A single turn carries every row of the set below to another of its rows. Some are shown first; where does it send the rows asked next?
J_814: [-17  26 -12  27 -29   2  -8   1   6 -26 -35  35  31 -15   4 -15   3  33
  -7  22  -9   7  11 -14   1 -10]
J_781: [  5   6  -4  24 -21  18   7  29  34 -37 -25  33  18  16   5   6   5  -7
 -23  11 -38  15  -9  24  11  -7]
J_388: [-17  34 -11  15 -37  13  -5   8 -21 -11 -32  40  13   6  14 -20 -17  40
   8  27  20   9   3 -18  -2  -8]
J_65: [ 43  24   2  59 -21  20  19  35 -21 -18 -30  14  -8  19  25   7 -40  -5
   1  11  -8  13  -4  35  28 -41]
J_3: [ 29  18  -3  45   5  11  14  14 -18  10 -28  29   7  16  42   9 -41   2
  12  27 -19  17  -8  28  17 -37]
J_171: [ 49  27  20  21 -10  45 -18  10  -9 -17 -11  31 -22  17  23  26 -20   3
   2   1  -1  20  10 -23   0  -8]
J_944: [-22  22  -4  16 -37  24 -11  11  -6 -33 -18  28   9 -26 -12  -3  10  16
   0  15   7  16  11  -4  19 -17]
J_854: [ 44  26   1  64 -18  13  20  31 -13 -15 -32  17  -2  23  28   2 -42   2
   2  12 -12  10  -5  30  22 -39]
J_790: [ 30  15   1  26 -39   9  23   8  -5 -10  -9  14  -2  -6  -6   8  -5  48
 -23   8 -31  32  17  17 -14  -8]
J_865: [-18  30  -4   8 -41  27  -8  14 -26 -16 -23  35   2   1   5 -12 -13  34
  10  25  27  15   3 -12   9 -14]
J_425: [-10  28 -19  11 -27  20  -8   7  -6 -13 -19  38  13   5  15 -27 -22  41
   2  31  13   1  14 -10  -2 -16]
J_848: [ 39  28   9  63 -24  15  22  36 -28 -15 -36  14  -5  23  27   9 -36  -3
   5  10  -3  18 -10  30  27 -35]
J_139: [ 23  19  11  39  -8  21  15  22 -35   7 -30  23  -5  10  32  20 -37  -7
  19  19  -5  28 -19  29  29 -36]
J_138: [-15  22 -13   1 -33  32  -9  16 -11 -18  -7  35   3  -1   5 -19 -19  31
   6  27  21   7  16  -7   7 -21]
J_713: [ -5  15   7  26 -32  11  10  34   9 -34 -45  36  16  15   3  17  12  -5
 -15   5 -26  30 -27  14  14   3]
J_843: [  8  14  -7  21  10   8 -10   7   8 -22 -41  17   3  23  33  17 -16  -9
   9 -14 -14  11  14 -16 -28 -35]
J_289: [ 27  18   5  27 -40   4  28   8 -11  -9 -19  15   2  -5  -5  10  -2  51
 -19   7 -26  38  10  10 -16  -6]
J_651: [  2  15  -2  32 -21   4  11  29  24 -31 -45  37  23  19  11   7   8   2
 -21   9 -36  20 -19  15   8   3]
J_483: [ 42  27   2  66 -19   9  21  31 -25 -14 -42  16   1  23  30   8 -39   5
   2  14 -10  15  -8  29  20 -33]
J_882: [ -2  19   4  25  -2   3  -8  11  -8 -20 -58  21   3  24  29  27 -11  -8
  16 -18  -4  22   1 -19 -24 -29]
J_399: [ 28  16   2  35   1  24  14  19 -22   4 -18  21  -3   9  32  11 -42  -8
  17  23 -11  19  -6  34  29 -44]
J_599: [ 21  24   6  47  -2   8  19  18 -32  13 -44  27   4  16  41  15 -38   3
  16  23 -11  26 -19  25  18 -30]
J_653: [ 24  19  11  23 -47   7  27  10 -16 -12 -16  13  -5  -5 -10  14   0  44
 -18   4 -21  40   9  13  -9  -5]
J_342: [-15  20 -16  16 -25  21 -10   5  11 -30 -15  29  23 -18  -2 -14  -1  21
  -8  21  -8   7  19  -4  10 -19]
J_52: [ 44  32  27  26 -15  37 -17  11 -20 -15 -26  35 -20  15  24  32 -15   6
   6  -2   3  26   0 -28   0   0]
J_755: [  3   9  -1  10   4  23 -13  13   6 -29 -27  13  -9  17  23  23 -13 -17
  12 -15  -5  15  16  -8 -13 -44]
J_235: [-26  29   1  26 -40   7  -5   7 -14 -28 -40  34  21 -21  -3  -3   8  25
   1  15   6  19   0 -12  10  -7]
J_441: [ 48  36  17  30 -10  29 -15   5 -12 -10 -31  39 -11  24  32  27 -19  13
   3   1  -5  21   4 -31 -11   0]
J_366: [ 25  14   8  21 -42  14  26  12 -13 -12  -6  14  -7  -9 -11  13  -1  45
 -19   5 -24  37  15  17  -8 -12]
J_427: [ -5  13  12  15  -6  16  -8  16 -16 -27 -41  15 -11  18  19  32  -7 -21
  16 -22   5  24  -1 -13  -9 -36]
J_144: [ 53  31  13  27  -5  36 -20   7  -2 -12 -17  37 -13  21  31  21 -24   9
   0   2  -9  13  12 -26  -8  -7]
J_726: [ -3   6   5  20 -28  25   9  39  19 -38 -24  32   7  11  -2  15   9 -14
 -18   6 -25  25 -16  25  21  -8]

J_843 moves to J_755
J_944 moves to J_235
Now these:
J_713 moves to J_651
J_139 moves to J_599
J_289 moves to J_790
J_144 moves to J_171
J_388 moves to J_425

A single turn carries every row of the set below to another of its rows. Some are shown first; where does it send the rows asked next?
J_373: [-10  14 -11  -6 -28 -12 -11 -21   1  16 -11  32  -2  -8   0   9 -12  12]
J_157: [-10 -31  -6  14   9 -12  12  29  -5   3   2 -13  22 -12  10 -26   4 -13]
J_477: [ -7  20  11  -3  -2 -16  15  -8   2  12 -22  40   0   5  12   2 -13   8]
J_890: [ 20  20  -9   0  10   6 -30  12   5   7  14 -26   0  17 -31   4   5   8]
J_669: [  6  -1 -11   2   6   0 -28 -23  26 -22 -13   4 -25  -3 -28  -4   2  -1]
J_540: [ -6 -37  -1   6  -1  -9  10  18  -2   5   5 -20  14 -13  10 -27  -9  -8]
J_349: [-14 -36  -7  18   4 -12  15  22  -8   0   0  -8  22 -14  12 -16   0 -10]
J_982: [ -6 -40  -6   9  -7 -16   9  23   3  10  -2 -20  16 -10   7 -25  -2  -8]
J_191: [ -4  -1 -11  18  13 -23  -6  -9  19 -20 -22  19 -25  -4 -25  -1   7   9]
J_155: [ -6 -34  -6  13  -6  -1  21  29  -3   7  -9  -2  20 -13  14 -17   0 -18]
J_763: [-13 -35  -7  13   1  -6   6  15   0   9  -3 -16  17 -18  17 -32  -6  -6]
J_827: [ -6  24  13 -17 -18   1   4  -4   8   2 -15  38  -6  12   9  -1 -12  14]
J_506: [ -3 -32  -3  15  -3  -7  14  28   2   1  -3  -4   7 -21   6 -28   8 -20]
J_817: [-11  28   9 -16 -18  -8   6  -8   8   9 -16  34 -16  10   0   9   3  -3]
J_257: [ -2   8   7 -20 -19 -10  -2 -26  17   2 -17  33 -10   1  -4  -1 -14  -5]
J_230: [  8  19  14 -10  14  11   4  14  -3  15  -4  -4  27  34  11  15  -1  16]
J_888: [ -6  20  -5   1  15  22 -26   2   7 -16   3 -22  -8  22 -19  15  19  10]
J_550: [  8   8  -9  -1  12  12 -29   8  20 -14  -5 -14  -6  30 -23   2  25  22]
J_131: [  8  19  13 -24  -3  18  -8  14   2   9   1  -2  16  41   3  10   6  21]
J_34: [-12 -32  -2  13   4 -15  13  23 -11   1   5  -9  25 -15  14 -21   5 -12]
J_16: [ 13  28  21 -24  -5   7   1  -1   5  11  18   3  18  21  16  12   0   9]
J_203: [-10  17  -8   1   0  -6 -16  -9  19 -25  -8  11 -35   2 -29   8  10   1]
J_77: [ -7  14  -6   5   3  -3 -16 -13  21 -20 -22  22 -30   0 -21  -9   5  14]
J_78: [-12 -35 -12  21   6 -11  18  24  -7   0   0  -8  19  -9   6 -20   3 -15]
J_79: [ -6  31   9 -17  -3  20  -9   8  -3  15  -1   1  13  34   7  21  11   3]
J_642: [ 10  33   9 -20 -10   0 -17  -1  -6  25  12  -2  22   7   8   8  -3  14]
J_403: [ -9 -39 -14  13  -4 -10   4  15   2  14  -4 -19  15 -11  11 -30   1 -10]
J_928: [ 17   5  -5  -7  15  20 -33  -4  15  -4   0 -28   7  30 -16   7  17   5]
J_112: [  0   3 -27  20  -1   3 -15 -19  29 -14 -15  11 -24   7 -28   2  13   2]
J_655: [  2   2 -28  15  -8  -7 -23  -8  14  -5  -9   5 -24   0 -39   4  -4   5]
J_947: [  8   1  -6  11  28   3 -17  10   9 -16   0 -23   0  28 -24  12  19  22]
J_841: [ -6 -36  -4  13   7  -6   4  26   0  -8   2 -16  14 -22  10 -19  15  -9]
J_987: [ 22  10  -6   1  12  13 -16   7  18   0  11 -22   0  33 -27   6  23   6]
J_967: [ -6 -38  -3  11  -3   2   6  25  -6  -1   0 -12  28 -12  21 -10   9  -5]
J_491: [ -7  17   1  -3 -17   0   3 -31  11  -2  -7  37  -6  -6  14   7  -7   8]
J_91: [ 12  14  15 -30  -9  11 -10  -5   5  23  -2   5  23  31   9  10  -3   2]

J_550 moves to J_131
J_34 moves to J_349
J_91 moves to J_257
Now these:
J_841 moves to J_967
J_763 moves to J_403
J_642 moves to J_373
J_230 moves to J_477
J_16 moves to J_491
J_888 moves to J_79

